0: [182 106 169 164 144 151 119 138 108 127 121 183]
1: [ 87 146 100 134 122 153 162 125  95  79 113 141]
2: [132 127 144 142 116 136 160  95 146  99 145 180]
3: [153 121  88  98  81 128  85 137 122 149 129 126]
4: [114  42  21  92 112 159 161 197 160  80 131  85]
5: [ 92 179  91 106 118 126 132 150 129 111 147 120]
6: [113 188 131  97 143  83 119 118 102 119 143 120]
7: [108 133 139 133 127 147 163 103 118  74 163 149]
8: [ 93 109  85 205 157 182 172  89 139  66 139 133]
9: [161 133 168 140 191 171  91 154  58 157  44 141]
10: [ 92 106  92  85 159 120 177 157 123 110 160 190]
11: [134  77 101 180 163 143  55 199  76 179 101 188]
12: [151 138 144 145 110 117 144  82 131  96 163 138]
13: [126 185 100 111 109 116 126 150 113 123 156 130]
14: [255  82 255 186 255 129   0 112 132 220   6 255]
15: [134 171  71 147  94 115 136  94  72  69 194 133]
16: [ 62 153 113 127 142 127 141 100 147 139  88 130]
17: [153  83 172 164 110 167 151  92 168 119 145 155]
18: [212 171 184 177 144 167  97 105 118  96 125 189]
19: [151  93 173 207 204 189 111 121  83  87  54 133]
20: [202 195 170 210 103 182  25 149 147 119 121 208]
21: [125 133 119 165 135 143 154 135 131  76 135 153]
22: [101 177  87 164 102 110 153 131 150 118 191 120]
23: [ 77 162  96 138 171 124 155 105 142 118 120 119]
24: [123 134 157 151 133 151 160 103 157 123 153 133]
25: [ 88 137 129 141 137 120 134  97 126 100 131 198]
26: [ 80  51 203  46 217  42 221 195  46   0 124  41]
27: [129 130 139 150 136 126 126  92  91 132 128 169]
28: [144 117 174 123 187 145  80 134  30 148  86 134]
29: [172 157 120 127  98 150  93 171  81 124 132 149]
30: [100 135 101 121  87 124 132 122 122 126 141 124]
31: [185 152 185  96 141  99  69 175  47 125 104 145]
32: [126 134 104 108  94 130 112 120 128 128 156 151]
33: [129 107 131 161 141 188 136  91 135  76 119 147]
34: [125  86  81 131 134 169 119 158  86  87 148  89]
35: [102  86 133 150 150 120 169 106 140  95 118 136]
36: [166 153 146 186  91 154 135  97 147  59 149 177]
37: [255   0 116   0 165  64  31 194 159 240  45 255]
38: [104 144  85 121 101 132 117 134 137 100 164  90]
39: [121  93 106  59 139 172 178 144 152 176 112 149]
40: [116 123  93 118 105 127 173 137 139 106 155 143]
41: [200 179 159 122 121 108  63 151 105 131 109 181]
42: [115  86 119 118 184 179 108 115 190  86 155  32]
43: [ 60 143  94 106 180 142 166  34 190 136 142 139]
44: [148 142 152 118  90 114 137 125 121 114 177 146]
45: [101 145 141 187 108 100 166 108 157 127 178 150]
46: [164 134 173 137 197 174  89 157  53 159  34 142]
47: [138 196  77 135  77 132 127 138 106 121 106 129]
48: [151 144 122 156 152 125 130 101 111 111 121 150]
49: [162 111 153 175 128 154  94 133 146 149 110 178]
50: [135 144 135 139 129 111 130 106 120 112 148 151]
51: [160 205 176 115 163 120  86 100  67 132  70 141]
52: [214 100 243 210 179 211 108  90 170 126  73 173]
53: [ 94  77  98 179 182 204 206  97 140  83 149 135]
54: [166 128 157 145 111 173  97 119 115 160 104 161]
55: [147 220 106 127  96 103 148 123 104 113 137  92]
56: [255   0 153   0 249  50   0 162 159 255   0 255]
57: [132 100  71 135 107 138 174 169 155 139 136  94]
58: [131 115  76 142  94 156 108 164 159 115  89 120]
59: [103  93 128 181 157 176 198 110 149  89 154 153]
60: [128 141 123  89 115 122 160 124  80  74 146  94]
61: [147 136 143 143 113 119 148  79 136  97 166 138]
62: [121 150 107 142 102 141 140 124 114 119 122 118]
63: [140 193 157 117 128 141 110 118 115 138 167 146]
64: [130 101  92 106  61 116 148 123 133 119 174 129]
65: [166 131 157 146 109 172  96 118 117 156 109 162]
66: [146 215 145 150 129 136 158 123 114 113 102 147]
67: [197 234 255 116 190  45 116  52   0 125 157 212]
68: [105 124 103  60 147  87 171 144 122 118 103  86]
69: [165 104  69 135 112 149 101 114 138  92 143 153]
70: [141 212  95 160 109 111 153 114 150 143 128 133]
71: [132 166 166  98 164  63 114 108 135  85 204 140]
72: [155 221 144  60 133 100  95 126  98 108 171 145]
73: [161   0 224  88 243 193 243 151 177 234  58 193]
74: [123 108 153 190 125 141 112 101 108 138  94 152]
75: [161 151 142 111  98 148 114 154  81 129 126 149]
76: [121 154 158 139 142 117 132  53 167 138 104 170]
77: [136  81 169 104 184 121 159  98 132 132 133 255]
78: [217 140 187 133  99  78  78 131  96 119 121 152]
79: [150  99 168 204 198 186 112 122  86  87  61 132]
80: [116 183  95 162 109 115 171 118 171 127 182 142]
81: [147 213 113 127 105 105 147 118 105 114 137 107]
82: [ 93  89 128 118 141 195 145 136 168  85 178  48]
83: [  0   0 166 130 189 122 224  85  96 159 183 107]
84: [151 117 157 141 164 143 129 188 183 195  42 144]
85: [134 173 133 182 124 130 125 109 112 116 128 128]
86: [198  87 182 154 112 159 120 138 104  98 112 199]
87: [131 110 158 155 145 136 172  93 155 122 153 196]
88: [144 216 195  90 171  71 105 103  37  81 141 139]
89: [222 161 204 220  49 216  97 106 213 121 204 210]
90: [140  72 129 131 122 165 118  98 175 108 156  91]
91: [ 75 117 106 157 177 167  68 102  85  84  89 119]
92: [190 131 194 124  94  52  72 165  91 160 101 152]
93: [156 192 117 154 166 137 156  83  91  43 143 180]
94: [102 109 146  67 158 126 149 185 115 138 144 183]
95: [121 136 157 149 135 152 161 102 160 124 154 128]
96: [128 127 156 132 110 148 117 111 161  76 156 129]
97: [126 129 127 143 185 193  87 138 106 129  66 102]
98: [126 114 165 170 189 202 118 107 118 128  84 127]
99: [197 135 190 113  96  97  90 139 113 109 123 123]
100: [209 130 156 119  79  99  66 160  37 131 112 129]
101: [  8 178 155 120 255 164 149 183   0   0 146 107]
102: [103 114 142  70 154 126 147 182 116 137 145 179]
103: [ 47 148 103 107 152 134 143 107 172 114 112  93]
104: [147 215 110 128 100 106 150 117 104 110 139  95]
105: [144 163 105 126  58 140 117  82 141  96 168 138]
106: [111 101 168 116 177 122 149  99 122 123 147 223]
107: [133 169  74 148  97 121 137  97  77  70 192 131]
108: [130 115 119 138 162 152 189 112 101 109 127 125]
109: [131 145 109 141 104 144 137  93 155 123 141 158]
110: [105 147 137 181 107 103 161 109 152 123 175 149]
111: [142 151 124 115 127 154 124 115 154 104 154 123]
112: [152 138 146 145 109 116 145  80 130  95 164 136]
113: [ 72 167  95 133 171 120 156 106 142 121 115 115]
114: [187 117 178 146 125 142 117  89 142 132 123 190]
115: [209 159 209 134 186 131  67 139 143 130 105 161]
116: [108 128 139 132 129 120 165  98 127  70 139 162]
117: [122  91 137 159 121 151 149 103 154 101 133 123]
118: [138 136 124 166 115 126 138  98 140 152 176 127]
119: [103 141 139 186 111 101 157 109 146 129 174 151]
120: [ 94 132  84 201 146 145 125 136  89  73 107  63]
121: [135 180 108 154 131  74 149 115 136 132 153 104]
122: [132  97 103 193 167 170 148  96 138  82 178 160]
123: [130 139 150 151 115 166 187  81 130  92 185 181]
124: [ 87 124  78 132 152 168 204  74 182 138 194 136]
125: [ 55 147  79 105 126 126 170 119 168 121 119 105]
126: [100 101 140 103 199 153 177 162 115 113 159 197]
127: [147 143 119 154 147 125 132 103 110 109 125 146]
128: [163 132 154 144 115 172  97 120 113 156 105 160]
129: [139 172 121 130 122 128  96 121  88 124 140 114]
130: [219 227 255 135 172  41  64  29  80 206 166 225]
131: [ 61 158  50  82 209  94 185 188 143 172  81  51]
132: [ 97 152  89 174 109 114 164 126 171 118 176 159]
133: [112 179 123 130 128 113 155 111  99 132 107 156]
134: [ 57 166  93 113 158 117 134  95 155 113 115  94]
135: [146 126 130 151 116 162  80 105 147 129 149 147]
136: [ 59 147  88 103 172 138 162  38 186 138 143 142]
137: [154  84 161 179 211 201 109 134 104 141  58 128]
138: [144  93 135  92 148 155 163 113 172 187 128 135]
139: [117 163  88 152 134 168 117 147 103  84 132 132]
140: [117 114  85 183 158 171 173 121 141  85 169 156]
141: [ 89 147 131 156 144 140 135 119  68  49 169 157]
142: [177 152 121 129  99 157  88 172  81 125 136 153]
143: [108 191  93 150  70 117 165 134 151  99 192 135]
144: [163   0 103  15 180 146 132 169 173 178  63 139]
145: [171 227 202 121 137  83  68  79  84 155 160 215]
146: [127 126 132 137 131 143 144  98 150 115 106 166]
147: [131 106 133 161 140 183 133  92 135  83 118 147]

[ 95 131  87 197 144 144 128 133  92  73 111  69] 120 139 34
[181 190 171 215  76 177 116 109 183 128 203 197] 89 36 20
[143 156 125 113 132 154 124 112 153 103 151 124] 111 96 109
[124 110 169 168 194 208 117 107 115 129  80 124] 98 137 97
[131 171 127 180 123 135 128 111 112 112 129 123] 85 127 62
[152  77 174 167 106 169 157  90 172 119 147 154] 17 117 24
[222 163 197 221  39 212  96 110 214 118 211 206] 89 20 36
[214 100 251 206 185 203 110  89 163 125  76 171] 52 18 114
[142  83 130 126 123 160 116 100 169 108 157  95] 90 117 96
[132 161 171  95 165  61 111 109 138  88 206 138] 71 6 50
[103  90 130 145 147 120 169 106 138  95 121 135] 35 117 116
[ 89  94 122 119 137 197 148 135 170  85 182  44] 82 42 90
[107  82 128 100 144 179  82 122 142 105 121 103] 90 111 117
[147 184 128 135 124 127  98 111  96 138 122 115] 129 85 63
[ 97 166  90  84 132 138 156 133 124  81 150 109] 5 38 60
[157 112 104 153  83 185 101 159 149 126 115 114] 58 135 3
[137  83 167 102 185 121 159  99 129 130 134 255] 77 106 87
[163 150 255 184 172 224  96 124 194 118 118 145] 52 98 115
[148 185 128 127 133 119 111 109  90 112 140 124] 129 81 6
[ 97 129  87 199 147 150 121 138  90  77 106  64] 120 139 34
[147 183 129 135 124 125 100 110 100 137 125 119] 129 85 63
[103 101 140 108 194 153 172 160 117 114 156 194] 126 10 94
[186 255 255 145 157  56  80  32  73 231 187 239] 130 145 67
[161 191 182 122 171 126  87 104  65 132  64 142] 51 28 9
[199 175 160 113 124 134  81 130  96 144 109 165] 41 75 128
[131  76 101 180 163 142  55 199  78 178  99 187] 11 49 0
[255  84 255 194 255 127   0 109 130 229   0 255] 14 52 115
[132 142 109 139 103 146 136  91 158 125 141 158] 109 146 2
[119 136  99 106  90 127 114 122 129 126 162 147] 32 30 64
[ 93 169  87  84 135 136 158 133 122  83 147 111] 5 60 38
[196 239 239 122 153   0  93  73   0 153 192 192] 67 130 145
[ 81 117  97 123 172 161 192  66 206 127 192 161] 124 43 136
[123 233 207  49 212  64  95 110  44  60 163 138] 88 72 71
[145 169 104 124  51 139 118  79 139  94 169 140] 105 109 32
[119 151 106 140 105 137 143 126 117 120 125 115] 62 30 85
[134  76 104 181 163 141  56 198  80 181 100 191] 11 49 0
[126 111 165 166 187 202 115 111 114 128  84 125] 98 137 97
[192 255 255 147 155  47  78  26  64 242 190 254] 130 145 67
[150 151 227 115 169 105 172 102  29  94 118 144] 88 51 28
[ 74 116 105 157 180 168  67 101  85  88  86 119] 91 97 98
[145 118  84 103  88 135  93 135 129 145 132 126] 3 32 30
[ 65  96  95 101 146 108 154 131 114 133 177 211] 10 102 25
[ 99 105 139 106 195 152 174 159 111 108 160 195] 126 10 94
[135 196 156 115 129 137 110 114 116 140 163 144] 63 129 50
[109 148  90 120  96 132 118 130 141  94 174  90] 38 30 5
[159  84 161 186 220 204 106 131  97 145  48 137] 137 19 79
[131 109 161 152 141 134 167  96 159 131 153 195] 87 2 24
[122  84  75 134 136 172 121 158  84  82 152  84] 34 139 38
[204 156 202 137 183 130  74 136 143 127 106 163] 115 41 18
[157  90 159 181 215 200 106 130  99 147  52 139] 137 98 19
[226 234 255 131 174  33  54  21  72 211 163 231] 130 145 67
[135 110 125 118 128 139 133 104 148 121 104 168] 146 109 2
[120  82 132 164 117 158 152 103 163 102 133 122] 117 147 35
[ 90  96 121 118 137 196 149 134 170  85 182  41] 82 42 90
[125 154 161 138 141 113 129  60 161 137 105 169] 76 146 50
[110  87  86 157 143 157 121 124 112 103 140 110] 34 117 139
[121 110  94 105 111 130 167 140 141 114 146 145] 40 30 64
[148 145 141 120  81 123 133 125 128 120 180 147] 44 32 12
[193 230 233 123 154   5  95  81   6 156 182 188] 67 145 130
[158   0 215  89 234 188 237 150 174 224  64 186] 73 144 138
[134  74 100 183 165 142  47 206  74 185  97 191] 11 49 9
[ 93 129  86 195 145 149 127 136  95  74 113  61] 120 139 34
[173 242 128  57 131 121 103 146  84  87 116 151] 72 6 81
[102 127 205   0 149 149 164 111  70  61 122  61] 60 68 6
[141 169 133 189 134 116 178  99  98  51 150 201] 93 116 21
[244 111 223 211 214  93   0 153 124 255  23 255] 14 115 46
[255   0 115   0 162  64  31 197 161 240  47 255] 37 56 144
[111 150  89 123  96 133 119 126 137  94 171  93] 38 30 5
[189 120 186 146 128 144 115  84 139 129 120 193] 114 0 65
[120 100 108  64 138 168 176 142 148 173 111 150] 39 138 102
[161 147 148 110  96 152 110 157  81 129 128 154] 75 29 142
[ 83 123  74 128 153 170 208  72 185 141 199 132] 124 136 43
[ 97  89 129 147 150 121 167 105 141  96 116 132] 35 117 116
[147   0  58   0 125 141 107 169 140 164  89 123] 144 39 4
[143 153 243 121 182  35 167 110  30  86 157 130] 88 71 67
[ 74  98  98 105 146 112 143 132 116 137 170 210] 10 25 102
[117  94 102 131 124 160 107 132 105 112 145  70] 34 38 62
[120 148 110 136 103 142 137 124 119 118 123 116] 62 30 32
[204 159 206 134 182 132  68 139 142 129 107 157] 115 41 18
[113 189 129  99 141  86 121 119 105 119 146 122] 6 13 129
[130 123 131 148 190 192  88 138 103 131  64 105] 97 98 137
